(in the rows, 128 means zero)
D: a few groups of rows, each row roughly a mix of its group's hidden directions:
D (79 x 11):
[[117 149 115 167 199 144 145 140 151  94 146]
 [129  87  97  75 157 151 163 106 126 123  90]
 [157 163  69 158  97 107  95 137 142 100 135]
 [125  82 168 130 109  98 135  96  74 122  96]
 [120 132 136 172 193 162 164 139 118 103 147]
 [105 118 104  70  86  92 147 141 167 141 120]
 [105 126 163 134 114 133 121  98  77 193 142]
 [121 188 153 182 108 120 112 133 108  87 132]
 [162  77 185 105 114 127  96 116 146 108 147]
 [154 125 154 120 110  50 143 145 133  87 123]
 [ 83 129 117 103  82 136  81 102 110 166 110]
 [111 149 136 186 160 145 113 180 130 167 119]
 [107 128 157 166 190 131 150 108 121  92 162]
 [108 133 126 112 106 154 123 122 116 216 113]
 [ 86 124 142 174  95 125 160 162 119 143 176]
 [138 156 173 168  98 108  86 158 139 133 165]
 [ 92 116 158 121  96 143 159 172 141 162 173]
 [139 145 141 160 177 106 170 173 142  94 150]
 [147 141 139 133 107  52 121 171 159 143 130]
 [150  86 132 147  97 110  82  99 127 182 112]
 [160 155  76 102 111 122  93  96 167 107 115]
 [153 100 138  84  91 109 134 177 151  85 122]
 [148 119 143 110 165 150 137 103  96  74  78]
 [104 126 125 108  61 129 130 151 176 136 168]
 [130 171 149 145 160 147 111 153 109 153 192]
 [145 115 187 125  94 141 105 114 137  67 139]
 [107 153 123 193 104 139 119 124 128 146 187]
 [146 115 116  84 133 127 172  86 138  77 159]
 [147 161 170 114 111 135 109 194 140 100 103]
 [104 103 159 147 162 123 144  58  98 118 116]
 [ 83 131 113 194  92 123 147 120 113 158 149]
 [ 99 131 166 154 118 123 100 144  73 107  79]
 [127 155 129 127 102  67 112 176 162 161 129]
 [138 127  75 142 133 123 142 159 175  78  98]
 [139 152  97  89 129 107 160 140 184 131 174]
 [142 141  85  94  78 122 111 105 181 108 132]
 [170 120 148 138 103  56 115 160 147 136 112]
 [142 158 117 130 185 126 136 148  92 127  67]
 [128 117 107  81  92 139 143 174 186 127 120]
 [120 159  94 132 148 189 152 177 123 138 105]
 [115 133 137 114 154 115 176 112 117  56 157]
 [ 93 101 178 100  92 138 156 146 128 161 162]
 [146  94 152 127 124  89 125  89 101  65 111]
 [125 148 150 130  91  69 100 177 131 139  97]
 [121  70  98  80 130 162 158  98 147 134 131]
 [ 95 124 150 103 114 118 134  97  81  64 114]
 [128 114 160  91  86 120 108  81  94 169 124]
 [101 153 149 185 170 137 129 180 113 128 118]
 [ 99 139  90 114  95  99 140 155 160 183 149]
 [135 169  88 177 156 123 103  77 123 115 135]
 [133 117 132  84 136 147 151 109 116  68  75]
 [128 122 149 112 134  90 163 110 111  52 142]
 [134 136 166 173 122 125 111  78 101  75 142]
 [121 189 115 179 158 131 134 137  86 119 103]
 [109  86 162 133  91 117 150 149  83 166 101]
 [ 83  96 128 165 114 135 171 146 113 172  95]
 [ 83 118 124 129 138  91 144  79 130 111 187]
 [136 120 119 168 179 117 126  70  84 133 125]
 [151  76 121 106 162 139 118 143 142 192 144]
 [110 142  94 141 166 152 155 145 192 101 141]
 [146  90 124 149 157 178 116 136 132 178 169]
 [ 95 117  71  97 114 108 159 127 154 176 134]
 [100 182 117 110  83  97 139 170 148 118 107]
 [ 97 154 140  97  87  61 121 147 126 105 124]
 [159  81 183 109 107 139  94 131 153 117 159]
 [ 95 130 120  88 132 155 155  84 103  74 146]
 [159 126 170  75 105 114  91  94 100 128 147]
 [165 116 120  87 119 127 105 153 106 154  62]
 [170 123 145 114 134  82 168 139 137  67 133]
 [144  93 106  74 161 151 142 159 142 162  98]
 [138 150 142 128 148 165 141 124  99  64  81]
 [120 139 135  95  81 147 126 171 143 181 161]
 [ 99 109 123  87  97 110 124  59 111 106 147]
 [135 110 130 111  92 171  90 107  94 143  74]
 [129 135 140 195 168 114 134 150  87  98 145]
 [102 112 181 120 191 151 154 110 110 143 136]
 [ 93  96 165 163 133 128 168 167  91 151 123]
 [200  99 129  92 107 133 143 113 130  98 100]
 [ 81 158 139 103  83 109  91 150 104 131  92]]
one row of each group, then the others: which group is each in?
[ 99  86 130 156 115 124 163 142 101 156  69] | A
[120 144 154 172 163  80 150 173 133 102 145] | C
[137  83 116 102 137 192 136 155 153 160 148] | T

[137 147  91 177 185 126 119 102 122  99 100] | A
[104 141 133 112  79 138 149 102 135  55 119] | T
[109 141 146 135  85  90  81 160 118 159  90] | C
[129 126 148  98 119 147 141 116  84  60  92] | C
[124 103 192  99 179 134 144 109 117  98 144] | A
[158  69 165 137 143 143 102  84 125 124 161] | T
[114  80  90 111 124 133 142 109 154 182 167] | T
[113 134 107 177 145 172 146  78  96 106 145] | T
[151 106 130  82 171 125 142 115 109 105  67] | T
